Each row has a name. Each piece below is followed by the name of the row it came from, unless a question asks for something else. Each question is about the rows just above it. Some pieces are copies with a little noise.

Q_543: [102 169  97 149  66]
Q_305: [117 171  95 124  75]
Q_621: [151  91 162 120 164]
Q_632: [151  91 162 120 120]
Q_837: [111 153 113 135  64]
Q_686: [124 126 131 103 120]
[101 168  98 150  68]  Q_543
[117 171  95 124  75]  Q_305

Q_157: [180 114  95 193 162  92 116  70 104  87  58 193 142 165 179 179 179 101
  94 103  93 170  71 128 146 149 108  88 173  84 145 162 153 189  90 138
  85  90  73 166 192  73  93  88 176 104  64 189  62  82 145  86 172 154
 178 185  53 201 115  76 169  79  99  68]
Q_659: [ 49 161 173  73  63  83 175 157  57 196 177  67 147  54  66  63  72  68
 153 203  63  74  57 179 157  86  80  92 111 189  75 170  78 111 187  73
 179  52 189  74 186  76 181 152 195  72  57 187 165 193 186 114 200 108
  83 191 178 109  48  59  92 173 170 125]
Q_254: [ 57 195  48  74 173 189 173 191  76 108 125  49  80 147  67  57 175 170
 170 179  75  68 109  72 152  57  63 153  63  92  83  73 187 189  72  92
  78 178  54  73 165  63 179  86 111 181 187  59 111 161 156 196 200  83
 114  66 177 186 193 157 203 186  52  74]
Put [ 48  49  52  54  57  57  57  59  63  63  63  66  67  68  72  72  73  73
  74  74  75  76  78  80  83  83  86  92  92 108 109 111 111 114 125 147
 152 153 156 157 161 165 170 170 173 173 175 177 178 179 179 181 186 186
 187 187 189 189 191 193 195 196 200 203] back in order: which row is it?  Q_254
Which row holds these entries in another order? [ 74  52 186 203 157 193 186 177  66 114  83 200 196 156 161 111  59 187
 181 111  86 179  63 165  73  54 178  78  92  72 189 187  73  83  92  63
 153  63  57 152  72 109  68  75 179 170 170 175  57  67 147  80  49 125
 108  76 191 173 189 173  74  48 195  57]  Q_254
[179 115  94 192 161  91 116  71 104  87  56 192 142 164 178 180 179 100
  92 106  92 168  71 127 146 150 106  90 175  81 143 162 153 188  89 135
  86  90  72 166 192  73  94  86 177 103  65 189  63  81 146  87 170 154
 177 186  52 201 116  73 171  78  98  67]  Q_157
[ 47 163 174  72  61  82 176 156  59 196 177  66 147  53  64  64  71  69
 152 203  64  74  57 179 157  87  78  95 112 190  75 169  76 112 186  73
 181  53 187  72 187  78 182 151 194  73  58 189 164 191 187 113 197 107
  84 192 178 108  49  59  92 174 171 126]  Q_659
Which row holds these entries in another order? [157 193 175  78  54  73  74 177 153  72 203  86  66  72 189 170 109 157
 173 125 195 108  52  83 186 173  59 191 147  68 152  80 161  63  92  75
 186  49  57  63 189  92  63  57 187 178  48 200  67  73 114 179  57 111
 179  76 111 170  74 181  83 165 196 187]  Q_659

Q_323: [148 173 135 156 157]
Q_272: [ 93  67 150 130 175]
Q_444: [175 144  86 155 118]
Q_302: [ 66  93 150 175 130]
Q_5: [175 135  86 155 135]
Q_775: [ 72 104 159 127 144]
Q_83: [148 173 149 152 119]
Repeated in Q_5:  [135]
Which row holds these entries in another order? [ 67  93 130 150 175]  Q_272

Q_289: [ 69 182 194 207  71 107]
Q_585: [ 73 188 188 207  65  88]
Q_153: [187  83  85  82 192 151]
Q_16: [ 83 146 191 189  91 136]
Q_92: [ 84 192 186 192  71  98]
Q_402: [ 85 181 180 174  78  99]
[ 78  99  85 181 180 174] is which row reordered?  Q_402
[187  82  84  82 192 151]  Q_153

Q_993: [130 116 137 138 141 125 122 130 151 147 135 112 140 129 118 118 117 124
 118 135 125 109 126]
Q_500: [ 98  88 118 146  99 110 164 128 114  88 134 107 109 117 112 110 121 126
 116  91 158 118 151]
Q_522: [135 140 124 122 151 126 112 139 139 135 118 125 130 109 116 130 137 117
 129 125 147 141 126]
Q_117: [140 111 119  94 116 134 155 142 138  96 116 130 129 108  93 116 116 134
 108 154 138 112 130]
[ 98  88 119 146  98 110 164 128 113  88 134 107 109 117 112 110 121 126
 116  92 157 118 150]  Q_500
Put [109 112 116 117 118 122 124 125 125 126 126 129 130 130 135 135 137 139
 139 140 141 147 151] back in order: which row is it?  Q_522
The row with [140 111 119  94 116 134 155 142 138  96 116 130 129 108  93 116 116 134
 108 154 138 112 130] is  Q_117

Q_467: [132 146 137 100 129 138 123 138 124 129 131 117 132 122 125 131 139 118
 128 136 117 135 129 131 153]
Q_507: [129 135 122 116 117 136 130 133 126 138 132 121 138 138 120 124 121 127
 119 134 124 135 119 122 127]
Q_616: [125 101 132 153 151 126 120 126 127 113 107 147 120 129 136 132 140 126
 152 116 137 117 126 139 133]
Q_458: [132 130 122 118 133 138 120 118 131 121 128 118 117 125 124 121 129 132
 138 123 117 117 132 142 133]
Q_179: [119 108 121 137 135 128 133 114 125 133 129 140 124 137 124 124 115 129
 122 128 136 124 115 113 117]
Q_755: [135 129 139 100 139 128 137 129 123 131 125 131 122 117 139 132 132 153
 117 136 124 131 139 137 118]
Q_274: [128 133 122 118 117 131 132 129 117 138 132 124 138 142 120 118 118 132
 121 130 117 132 121 125 123]
[119 109 122 137 135 129 133 115 125 134 129 139 125 137 127 124 116 127
 119 130 138 123 116 115 116]  Q_179
[100 117 117 118 122 123 124 125 128 129 129 129 131 131 131 132 132 135
 136 137 138 138 139 146 153] is which row reordered?  Q_467
[119 108 121 137 135 128 133 114 125 133 129 140 124 137 124 124 115 129
 122 128 136 124 115 113 117]  Q_179
[125 101 132 153 151 126 120 126 127 113 107 147 120 129 136 132 140 126
 152 116 137 117 126 139 133]  Q_616
Which row holds these entries in another order? [123 125 121 132 117 130 121 132 118 118 120 142 138 124 132 138 117 129
 132 131 117 118 122 133 128]  Q_274

Q_679: [141 115 178 144 182 151  88  80]
Q_976: [141 116 150 132 152 144 103 102]
Q_525: [ 97 175 137 151 122 178 139  81]
Q_545: [139 122 175 136 178 151  97  81]
Q_768: [137 175  97 123 151  81 178 175]
Put [ 81  97 151 178 136 175 122 139] back in order: which row is it?  Q_545
[ 81  97 175 137 151 122 178 139] is which row reordered?  Q_525
Repeated in Q_768:  [175]

Q_192: [159 132  98 125 130 105 105 129  63 128 129 169 138 142]
Q_977: [138 114  76  98 127 107 135 136 103 145  77 132 122 157]
Q_685: [122 103 173 142 125 131 125 121 147 102 192 121 149 108]
Q_910: [112  82 115  91 120 113 161 131 168 128 105  90 132 144]
Q_513: [152 112  89 111 130  97 112 133  69 127 122 158 140 150]
Q_942: [138 170  92 130 134 129 121 136 100 152  77 147 108 140]
Q_379: [106 115 121 106 124 136 161 132 181 142  84  86 111 134]
Q_995: [136  75 131 115 124 102 119 123 106 101 181 137 159 134]
Q_317: [106 121 111 161 180  86 124 115 142  84 136 134 132 106]
Q_836: [106 106 115 161 133 111 181 136 134  84 124 121  86 142]
Q_536: [129 193 125 158 136 153 113 131 114 149  99 145 101 115]
Q_366: [149 154 129 153 136 123  94 125  74 122 157 171 140 125]
[149 121 192 102 122 131 147 121 125 142 173 103 108 125] is which row reordered?  Q_685
Put [153 115 101 193 113 136 158 149 131 114  99 145 129 125] back in order: which row is it?  Q_536
Which row holds these entries in another order? [134 111  86  84 142 181 132 161 136 124 106 121 115 106]  Q_379
Which row holds these entries in another order? [142  84  86 111 134 106 115 121 106 124 136 161 132 181]  Q_379

Q_786: [126 125 151  94 137 120 121 120 109  96 123 131 121  89  83 101 154  85
 115 119 104  98 122 121 132 136 138  87 106 102 113 129 121  73 150 130
 118 112 108 102 128 120]
Q_349: [118 126 120 137 120  83 101 132 119 112 129 120 122 121 154 115  85 130
 106  96  98 125 138 123 131  73 102 113 151 136 109 128  87  88 150 104
 121 121 121 102  94 108]
Q_641: [118 126 120 137 120  83 130 132 119 112 129 120 122 121 154 115 132 127
 106  96  98 125 138  93  88  73 102 124 163 134 114 120  93  93 154 110
 132 123 123 105  98 110]
Q_903: [118 126 120 137 120  83 130 132 119 112 129 120 122 121 154 115 132 127
 106  96  98 125 138 123  88  73 102 124 163 134 120 120  93  93 154 110
 132 123 123 105  98 110]
Q_729: [115  73 120  93 132 121 120 129 114 127 138 112 129 125 126 123 124 119
  88 132 123  96 137  93  98 132 120 163 106  98 134 122  83 120 110 154
 154 102 118 105 110  93]
[127 125 151  94 137 120 120 120 109  96 123 131 120  88  84 100 154  85
 116 119 104  98 123 121 132 137 138  87 106 102 114 129 119  72 150 130
 118 111 109 102 128 120]  Q_786
Put [131 137  98 126 104 120 121  88 154 121 109 151 132 119 122 150 136 125
 123 120 102 130  73 129  87 113 138  85 106 121 112 120 101  83 118 115
 121  94 102 108  96 128] back in order: which row is it?  Q_349
[118 126 120 137 120  83 130 132 119 112 129 120 122 121 154 115 132 127
 106  96  98 125 138 123  88  73 102 124 163 134 120 120  93  93 154 110
 132 123 123 105  98 110] is in which row?  Q_903
Put [132 123 123 105  98 110 118 126 120 137 120  83 130 132 119 112 129 120
 122 121 154 115 132 127 106  96  98 125 138  93  88  73 102 124 163 134
 114 120  93  93 154 110] back in order: which row is it?  Q_641

Q_255: [ 99 198 108 146]
Q_461: [107 146 146 146]
Q_96: [89 89 89 89]
[108 146 146 146]  Q_461
[146 146 146 107] is which row reordered?  Q_461
[ 99 108 146 198] is which row reordered?  Q_255
Repeated in Q_96:  [89]
Which value appears more than once in Q_461?  [146]
The row with [89 89 89 89] is  Q_96

Q_102: [166 160  78  97 138  94]
Q_904: [ 89  87 186 174 127 157]
Q_562: [ 83  88 187 170 127 160]
Q_556: [147 141 100 106 126 114]
Q_239: [152 154  89  99 123 109]
Q_391: [ 88  92 181 171 129 157]
Q_3: [ 82  89 183 170 129 160]
Q_774: [107 110 164 158 133 143]
Q_781: [160 161  79  95 138  96]
[107 110 164 158 133 143]  Q_774
[ 83  88 127 160 170 187] is which row reordered?  Q_562
[ 82  89 183 170 129 160]  Q_3

Q_920: [175  89 128 138 119 140 147 130 134 113 121 163 146  85  93 102 102 159]
Q_573: [ 91 151 148 148 144 101 162 111 169 162  98 113  99 162 118 130 127 108]
Q_329: [172  90 129 144 119 137 147 130 138 117 111 162 143  88  96 102 103 157]
Q_85: [175  88 128 138 119 139 146 130 133 112 146 163 147  85  92 103 103 159]
Q_529: [146  98 148 163 131 104 149 123 170 175  81 156 121 160 100 102 111 138]
Q_393: [146  98 148 163 131 104 149 123 170 175  81 156 121 129 100 102 111 138]
Q_687: [146  98 148 163 131 107 149 123 170 186  81 156 121 129 100 102 111 138]
Q_944: [ 75 175 128 112 145 110 116 115 135 134 139  94  98 163 149 155 137 103]
Which row holds [172  90 129 144 119 137 147 130 138 117 111 162 143  88  96 102 103 157]?  Q_329
The value that Q_920 holds more than once:  [102]

Q_630: [140  55  72  80 105]
Q_385: [135  52  61  97  96]
Q_828: [ 98  89 126 186  90]
Q_744: [168 139 157  56 168]
Q_909: [ 98 203 169  88 129]
Q_646: [126 186  89  89  98]
Q_924: [156 136 159  53 162]
[135  52  61  97  96]  Q_385
[ 89  89  98 126 186] is which row reordered?  Q_646
[169 140 157  56 168]  Q_744
[140  55  72  80 105]  Q_630
[157 137 159  54 162]  Q_924

Q_580: [ 99 144 199 164 103]
Q_112: [113 125 127 128 111]
Q_284: [133 123  85 138 108]
Q_808: [114 111 111 111 111]
Q_30: [114 123 141 121 143]
Q_446: [ 98 132 145 135 157]
Q_118: [101 125 126 115 101]
Q_412: [ 78 130 155 110 153]
Q_741: [108 129 159 130 131]
Q_868: [ 73 150 113 119 149]
Q_772: [ 73 113 149 118 150]
Q_346: [ 79 140 143  98 178]
[ 78 130 156 110 152]  Q_412
Which value appears more than once in Q_118?  [101]
The row with [101 125 126 115 101] is  Q_118
The value that Q_808 holds more than once:  [111]
Which row holds these entries in another order? [113  73 118 150 149]  Q_772
[ 73 113 149 118 150]  Q_772

Q_717: [140 126 127 105 141  88 165 123  94 158 151 127 120 125 135  94 140 112
 104 154]
Q_597: [146 172 113 134 101 104 151 169  99 126 119 102 152 129 131 124  95 147
 140 136]
Q_386: [129 147  99 140 172 152 136 119 101 151 169 102  95 146 131 124 126 113
 104 135]
[128 147 100 142 173 151 137 119 100 150 169 102  96 146 132 124 124 112
 106 135]  Q_386
Put [124 126 113 104 135 129 147  99 140 172 152 136 119 101 151 169 102  95
 146 131] back in order: which row is it?  Q_386

Q_97: [ 58 174  73  58]
Q_308: [182 141  96 141]
Q_261: [180 116  93  92]
Q_796: [ 58  73  59 174]
The value that Q_308 holds more than once:  [141]
Put [ 58  73 174  58] back in order: which row is it?  Q_97
[ 57 175  72  59]  Q_97
[ 58  74  59 174]  Q_796
Which row holds these entries in another order? [182  96 141 141]  Q_308
[ 58  59  73 174] is which row reordered?  Q_796
[ 92 180 116  93] is which row reordered?  Q_261

Q_678: [169  83 105  99 208 186 142]
Q_809: [192  76  91 104 206 200 150]
Q_326: [174  74  90  78 209 194 126]
Q_842: [125 120 118 137 131 125 138]
Q_208: [ 81 178 150 164  52  68 124]
Q_489: [ 68 178 150 164  81 124  51]
Q_840: [161 103 106 117 162 167 143]
Q_916: [108 143 142 144  89  94 118]
Q_805: [194 125  90  74  78 209 174]
Q_983: [126 194  78 209  74  89 174]
Q_740: [157  91 108  98 172 170 125]
[175  73  89  77 210 195 126]  Q_326
[125 121 118 137 130 125 137]  Q_842
Put [ 52  68  81 124 150 164 178] back in order: which row is it?  Q_208
[ 82 178 151 163  54  67 125]  Q_208
[ 74  78  90 126 174 194 209] is which row reordered?  Q_326
[161 103 105 117 164 168 143]  Q_840
Put [108 143 142  89  94 118 144] back in order: which row is it?  Q_916

Q_822: [109 110 105  97 104 109 154 157 153 149 103  97 154 121 147]
Q_902: [133 133 140 153 145 138 116 116 119 119 144 155 116 127 117]
Q_925: [170 167 172 183 169 168  95  95  97  98 170 182  92 156  98]
Q_998: [186 185 188 189 188 186  78 186  77  78 188 191  76 179  79]
Q_954: [190 184 186 194 177 181  83  84  63  88 182 187  84 164  92]
Q_285: [ 65  73  69  65  72  74 194 193 195 193  73  71 191  86 192]
Q_99: [190 184 186 194 177 181  83  84  86  88 182 187  84 164  92]
Q_50: [129 128 126 127 126 127 126 128 130 128 127 126 127 125 129]
Q_142: [100 106 108 100 113 109 159 154 151 154 110 107 157 120 151]
Q_550: [176 176 179 186 172 177  90  91  94  93 178 185  89 165  95]
Q_356: [184 180 180 186 175 179  84  87  88  85 178 181  85 168  87]
[172 169 172 183 170 165  94  95  98  99 171 182  90 157  98]  Q_925
[129 128 126 127 126 127 126 128 130 128 127 126 127 125 129] is in which row?  Q_50

Q_928: [126 128 128 123 124 126]
Q_14: [123 128 126 125 128 126]
Q_591: [131 129 121 118 128 143]
Q_319: [128 128 125 126 124 123]
Q_785: [ 48  60  64 175  72 111]
Q_104: [136 128 129 138 132 137]
Which row holds these entries in another order? [126 128 125 126 128 123]  Q_14
Put [126 123 126 125 128 128] back in order: which row is it?  Q_14
[123 125 126 126 128 128] is which row reordered?  Q_14
Put [128 123 124 128 126 126] back in order: which row is it?  Q_928

Q_190: [165 195 101 100 105 171]
Q_934: [119 121 134 134 136 118]
Q_952: [165 195 101 137 105 171]
Q_622: [101 137 196 105 171 165]
Which value appears more than once in Q_934?  [134]
Which row holds these entries in another order? [105 137 195 101 171 165]  Q_952

Q_886: [ 87 173 199  99  91 124  83 137 117 156 100 203 132 105]
Q_19: [ 99 137 173  91 132 199 105 156 203  87 125  83 100 117]
Q_745: [ 87 202 205  96 136 157 121 107 117 102  91 132  83 173]
[ 97 136 173  92 131 199 107 157 202  89 128  84  99 116]  Q_19
Which row holds these entries in another order? [ 83  87  91  96 102 107 117 121 132 136 157 173 202 205]  Q_745
Put [117 100  83 125  87 203 156 105 199 132  91 173 137  99] back in order: which row is it?  Q_19
Which row holds these entries in another order? [100 199 105 173 124 132  91 137  83 156  99 203  87 117]  Q_886

Q_68: [ 65 132  87 105  81 105 160]
Q_558: [121 130 127 134 144 135 166]
Q_776: [105 105  86 160  65  81 105]
Q_106: [123 133  86 160  88 141 145]
Q_570: [104 131 166 124 170  82 128]
Q_228: [139 127 136 138 134 112 147]
Which row holds these entries in another order? [160  65 105  86 105 105  81]  Q_776
[105 103  85 160  65  82 106]  Q_776
[122 133  85 159  89 141 145]  Q_106
The value that Q_776 holds more than once:  [105]

Q_60: [150 133 133 133  88 117 127 123]
Q_711: [ 91 129  94  91 166 149 154 128]
Q_953: [133 129  94  91 166 149 154 128]
Q_130: [127 168 117 117 149 142  70 117]
The value that Q_130 holds more than once:  [117]
Repeated in Q_60:  [133]
[166 149 154 128  91 129  94  91] is which row reordered?  Q_711
[126 170 117 117 151 143  70 117]  Q_130

